rotation steps, each row followed by its count of steps
The counts run from 0 to 202.
[ 17.9 -10.2   0.8  -5.8 -34.1  -2.4 -43.7  39.5   3.1 -18.0 -13.3  12.1
 -14.8   2.0   0.5   8.9 -12.3 -13.4   1.0 -13.0 -17.8  11.1   2.3  -0.9
 -13.7  25.8 -40.3  21.1  32.9  28.6 -25.5   3.5  -3.1  27.9 -10.9   0.3] -> 199
[ -3.2 -39.4   1.5 -15.8 -22.5 -13.0 -22.9   1.4 -30.8   0.5  -2.2   3.8
 -25.5  21.7  20.0 -20.7 -40.5   6.3  19.9  23.4   8.6  -8.9 -10.7 -16.7
   1.0  25.4 -43.7  16.3  18.6 -14.7  -1.1   4.7 -14.5  11.9  -2.5 -15.1] -> 23
[ -7.6 -27.5  -1.5   3.5 -14.4 -20.5 -26.5  -7.7 -29.4 -21.4 -27.1  11.0
 -30.4  15.1   2.1 -25.2 -40.4   5.3  22.7  18.6  -8.7  -0.9  -9.8 -16.0
 -12.6  18.2 -46.9   6.4  24.8  13.0   7.7  11.8 -13.9  12.4  -6.6  -0.9] -> 22
[  8.8 -35.8   3.8 -10.0  -1.6   3.2 -20.7 -33.3 -24.6  23.2 -13.2 -10.0
 -28.5 -13.4  22.6 -28.6 -35.5  24.4  -0.2  20.9   5.5  -4.4  23.0 -17.8
 -14.6  19.8 -40.9  -5.6  11.1  -2.4   7.5 -11.6 -19.5  -6.9 -13.3   7.6] -> 153
[ 14.9 -33.2  13.8 -12.5 -20.3  -8.3  -6.7  14.6 -12.8   6.1  -5.3 -13.9
  -8.4  14.9  32.3  21.2 -25.3   0.9   2.6  -6.0  15.3   6.4 -10.3 -11.9
  -4.9  36.3 -51.7  17.6  24.7  16.1 -30.1  21.2  13.3  16.2   0.6   2.6] -> 16
[ 21.8   8.4 -11.9 -28.3 -20.6  13.7 -23.9  14.5   3.0 -14.8  -7.6  16.8
 -14.1  14.8  19.8 -12.7 -18.6 -34.3  -9.4 -17.9 -37.3 -49.6  -9.6 -12.7
 -22.4 -17.5 -17.1  17.5 -18.8 -19.2   8.1 -24.2 -23.9  17.7   1.7  19.0] -> 64
[ 28.1 -12.9   6.2 -31.2 -17.8   1.9 -21.1  -8.5 -15.0   0.7  -7.8 -15.5
 -37.8  10.6  26.8 -18.1 -28.6 -26.2 -15.5   1.0  -8.2 -24.3 -15.8 -11.4
 -10.1  23.3 -44.1  10.4   3.0 -30.8  -2.5 -14.8 -16.7  22.6   5.0 -11.2] -> 27
[ 24.6 -13.7   8.8 -33.6 -13.7  15.7 -21.3  21.4 -13.3  -1.7  -1.4 -16.2
  -4.4 -11.1  46.2   8.3  -5.9  -9.6 -34.6 -20.0   3.4  -2.8  -7.7  -3.4
 -18.7  22.6 -44.2  -1.0  22.3   8.7 -33.6  -5.1   7.1  25.4  10.6 -14.3] -> 179
[  6.0  -8.3 -20.4 -16.1 -28.3  -3.1   4.2   5.8  21.0 -15.1  -2.5  21.7
  -5.1 -12.4  30.3  22.4 -12.7   9.7 -11.1 -14.1 -28.4   2.6  40.7  15.8
 -24.5 -22.4   3.8  18.5  -0.6   5.3 -13.8  -7.1  18.0 -15.7 -19.4  42.0] -> 105
[  2.9 -35.8   5.0  -2.3   7.3   5.5   4.0 -17.3 -30.0  15.0  -7.3  -8.1
  21.0   5.2  32.4   4.1 -34.8  22.3   1.3  -8.8   6.9   3.0   5.6 -17.7
 -12.9   6.4 -41.2 -13.0  18.7  56.4 -13.0  16.7  11.2  -7.6  -2.9  24.0] -> 147
[-13.9 -33.0 -26.7 -11.5 -18.8   2.5  -1.2   7.7 -12.2 -13.5  -5.5  39.3
  18.8   1.2  21.5 -15.9 -33.0   8.5  11.0   1.6 -32.3 -27.6  19.3   4.1
 -11.5 -48.0  -9.5  11.3 -17.4   9.8  21.8  -9.4  -7.1 -15.4 -12.0  28.3] -> 97
[ 12.7 -26.6   1.0 -33.1 -25.2   5.7 -40.2  34.2  -8.6  -7.8   7.3  -1.5
 -24.3  -5.2  28.8 -14.8 -19.1 -12.7 -21.2  12.2  -1.8 -15.4  -3.1  -0.2
  -3.5  11.7 -41.0  13.9  15.4 -24.5  -7.4 -18.2  -9.2  27.3   2.8 -29.4] -> 193
[ 40.9 -22.5   9.9 -11.1 -18.2   6.2 -36.0  10.7 -18.1   9.7 -21.7 -22.1
 -12.8   1.1  14.4  11.8  -8.4   2.1   0.3  -9.5  -0.4  12.7   2.5 -22.4
  -7.5  32.0 -51.5   4.9  19.4  27.6 -28.0   8.1  -2.4  17.3  -2.2   1.7] -> 182
[ -3.3 -51.8   3.7 -13.9 -10.4 -15.3   3.2  -6.9 -41.6   1.8   2.2 -13.2
   3.6   5.4  34.6  -2.5 -39.2   4.6   8.9   8.0  11.8   0.9 -14.4 -17.2
   4.1   1.1 -52.9  -6.0  11.3  19.6  -3.6  17.2   9.3   1.3  -6.9 -19.6] -> 2
[ 22.5 -27.1 -13.1 -20.0 -30.6 -12.3 -35.1   1.2 -34.5 -10.0 -19.1   6.8
 -26.7  15.0   4.8  -2.9 -17.8  -2.3  31.7  15.4 -16.3 -23.5 -19.7 -17.0
  -7.1  19.5 -41.7   0.1  -6.6 -30.4  -6.2  -8.1 -22.6  17.7   2.6 -17.6] -> 41
[  1.9 -45.9   0.0  -7.2  -4.2   3.6   5.7 -27.2 -27.6  23.5  -4.3  -5.1
  11.3  -4.7  33.7 -15.3 -44.6  25.8  11.4   8.9   2.3 -12.3  21.2 -20.0
  -4.1 -10.0 -25.2  -4.0 -14.2  23.2  12.0  -1.0  -3.9 -25.5  -6.7  27.0] -> 132
[ 21.8 -28.1  10.5 -20.1  -3.9   7.9 -16.8 -10.6 -47.4  -8.2 -14.9 -11.2
  23.7 -12.3  39.9  14.3 -18.9  10.7  -1.0  -9.1   8.4   7.0  -5.8  -9.7
 -16.0   6.9 -47.0 -28.1  19.5  39.3 -21.4   4.2  19.3  12.6  13.0  -2.9] -> 165
[  0.3   5.2  12.6 -14.1 -21.8  -3.8 -29.1   7.1   7.0 -17.8 -19.3  -1.4
 -48.2  13.1  13.6 -13.7 -30.1 -23.6 -23.2 -10.7 -19.1  -4.5  -4.6  -2.0
 -28.5  28.3 -38.7  22.3  35.3   5.3  -5.7  -4.1 -15.0  28.7  -6.8   8.8] -> 29
[ 24.8 -15.5  13.1 -22.6 -21.0   0.0 -13.1 -15.6  -7.4  -1.6 -13.2 -24.9
 -49.4   0.6  31.7   7.6 -15.1 -11.8 -21.3  -7.4  -1.2  16.2  -0.7  -7.0
 -19.4  26.2 -45.0  12.2  24.0 -10.3 -27.3  10.0   8.8   9.4  -9.3  -2.8] -> 12
[ -3.9 -20.2 -19.1  -7.7 -11.9  -4.3  -4.3 -33.7 -18.2   5.0 -19.5  12.2
 -23.5  -9.6   8.5 -19.4 -23.9  19.9   3.9  10.3 -23.6  -0.8  37.1  -5.0
 -14.4 -33.5  -7.4   6.3 -14.2   6.6  14.5 -11.5 -14.3 -35.3 -24.5  36.8] -> 116
[ 20.4 -34.7  -3.8 -15.0 -17.3   5.4 -47.2  -2.9 -36.3  -2.1 -17.3  -7.6
 -30.9  -1.6  -6.0 -23.3 -15.5   4.8  12.4  16.0 -11.6  -5.2  -3.8 -24.0
  -2.7  13.7 -47.8   0.8   4.9   1.1  -0.7  -9.7 -20.0  15.2  -3.8 -24.9] -> 189
[ 22.7   1.1  14.1 -16.4 -19.0   5.7 -40.0  -1.1 -17.1 -18.3 -20.7  -6.9
 -25.2 -13.0   5.7   9.2  -0.8  -1.6  -3.9  -9.6 -11.3  20.8  -0.3  -8.0
 -22.1  30.0 -43.5   1.9  30.2  35.8 -29.3  -1.0   6.5  21.5  -2.9  -0.8] -> 181
[-10.0 -14.8   6.5 -30.3 -11.9  -2.5  -6.6  -5.2  -8.7 -28.1  -0.2  -9.1
 -26.1   5.7  53.7  -9.3 -31.7 -32.1 -36.5 -10.4  -6.1  -6.6 -11.2  11.6
 -18.1  -6.2 -37.9  -0.5  28.9  -0.6  -2.8   1.1   6.9  11.5   1.8  -8.5] -> 10
[ -9.8  -8.0   1.7 -19.9  -6.7   0.9  -3.2  -7.8  10.1  -8.6  -6.5   6.8
 -16.4 -15.7  43.8   3.7 -31.9   9.3 -30.0  -2.0 -12.4  14.8  33.9  25.8
 -28.4   4.0 -21.9   1.4  41.1  24.5  -8.4  -3.9  14.2  -9.3 -14.2  32.1] -> 141
[ 12.1 -21.1   4.5 -26.4 -16.3   0.8  -5.5 -18.0   2.2   9.1  -4.2  -7.3
 -17.2 -21.1  51.3  18.7 -20.3  25.1 -21.9  -0.6   9.0  14.4  40.5  14.8
 -22.1  14.0 -28.3  -0.3  21.3   5.6 -29.1   4.4  27.7 -10.5  -5.3  25.6] -> 142
[ -1.6 -18.1 -15.7 -25.6 -25.1   0.5   1.6 -12.6  13.0  -1.4   1.3   9.7
 -33.1 -23.3  43.8   3.2 -23.3  16.5 -15.6  10.3  -8.9   0.7  44.8  22.5
 -24.4 -26.2  -6.9  12.3  -0.2 -13.3  -3.2 -16.3   5.8 -27.6 -17.9  31.2] -> 120
[ 15.8 -26.5   2.3  -2.3 -31.0 -17.2 -24.5  22.8 -14.2  -7.0 -25.9  10.9
 -16.5  18.9  -8.6   4.8 -23.2  10.7  39.3   5.1 -11.2  -0.7 -10.6 -21.6
  -9.4  40.2 -41.0  17.0  21.4  13.8 -20.8  15.6  -2.6  25.9   0.1   4.0] -> 37
[ -1.8 -29.8   0.5 -13.8   6.3   2.1 -11.4 -41.3 -52.5  -8.5 -20.7   3.4
  -0.3  -3.2  40.3 -19.5 -27.9   9.1  -3.2  12.6  -6.4  -0.5   1.2  -3.7
 -15.0  -7.0 -43.7 -27.9   5.1  28.6   8.3  -3.7   1.4  -4.7  -8.0   2.1] -> 151
[ 28.2  -9.1  10.1  -9.8  -9.9  10.5 -18.2 -14.0   0.1  18.5 -16.7 -19.5
 -40.5 -13.5  33.6  -0.3 -15.1   5.5 -30.4  -7.3   1.8  19.8  23.7  -0.4
 -25.1  29.9 -41.3  -1.9  31.2  12.2 -19.7  -5.5   4.1   6.2  -8.8  12.4] -> 160
[ 13.1  -6.8  -1.4   5.9 -18.8  -9.9 -26.7  12.9 -17.5 -23.4 -36.0  11.4
  -6.0  19.6  -2.1   1.5 -23.0 -10.8  25.1 -14.8 -21.8  -6.6 -22.2 -18.7
 -20.4  27.6 -43.6  10.8  19.8  30.2 -14.2  17.0  -3.3  30.0  -4.2  11.3] -> 36
[ 22.5 -20.1 -24.3  -6.3 -38.9  -6.2 -10.0  16.8  -2.0 -14.8 -21.4  33.4
  10.2  -9.8   9.2  36.1  -2.8  22.0  33.9  -8.0 -27.1  -3.7  26.5  -5.6
 -18.3 -18.5  -1.4  17.4 -19.3  13.8 -24.5   2.8  12.1 -13.1 -11.6  28.4] -> 91
[ 40.7 -27.9 -18.2 -10.5 -33.0   9.3  -5.2   4.8 -20.9   2.9  -9.1  23.2
  21.7   1.1  19.0  32.9  -8.2  14.8  33.7 -13.4 -18.7 -17.8  16.8 -17.7
 -12.4 -27.3  -9.0   8.9 -47.0   3.8 -15.3  -3.0  14.1 -14.8  -4.6  23.6] -> 92
[ 19.7 -16.5   9.7 -27.6  -6.0  17.1 -28.7  -0.9  -9.2  11.5  -5.9 -20.0
 -35.1  -4.8  27.3 -30.5 -26.1 -12.5 -26.3   4.4  -1.7 -10.1   7.2 -12.3
 -10.7  13.6 -49.0   1.1  17.6  -2.1  -2.6 -14.5 -17.7  17.2  -2.4  -6.2] -> 175
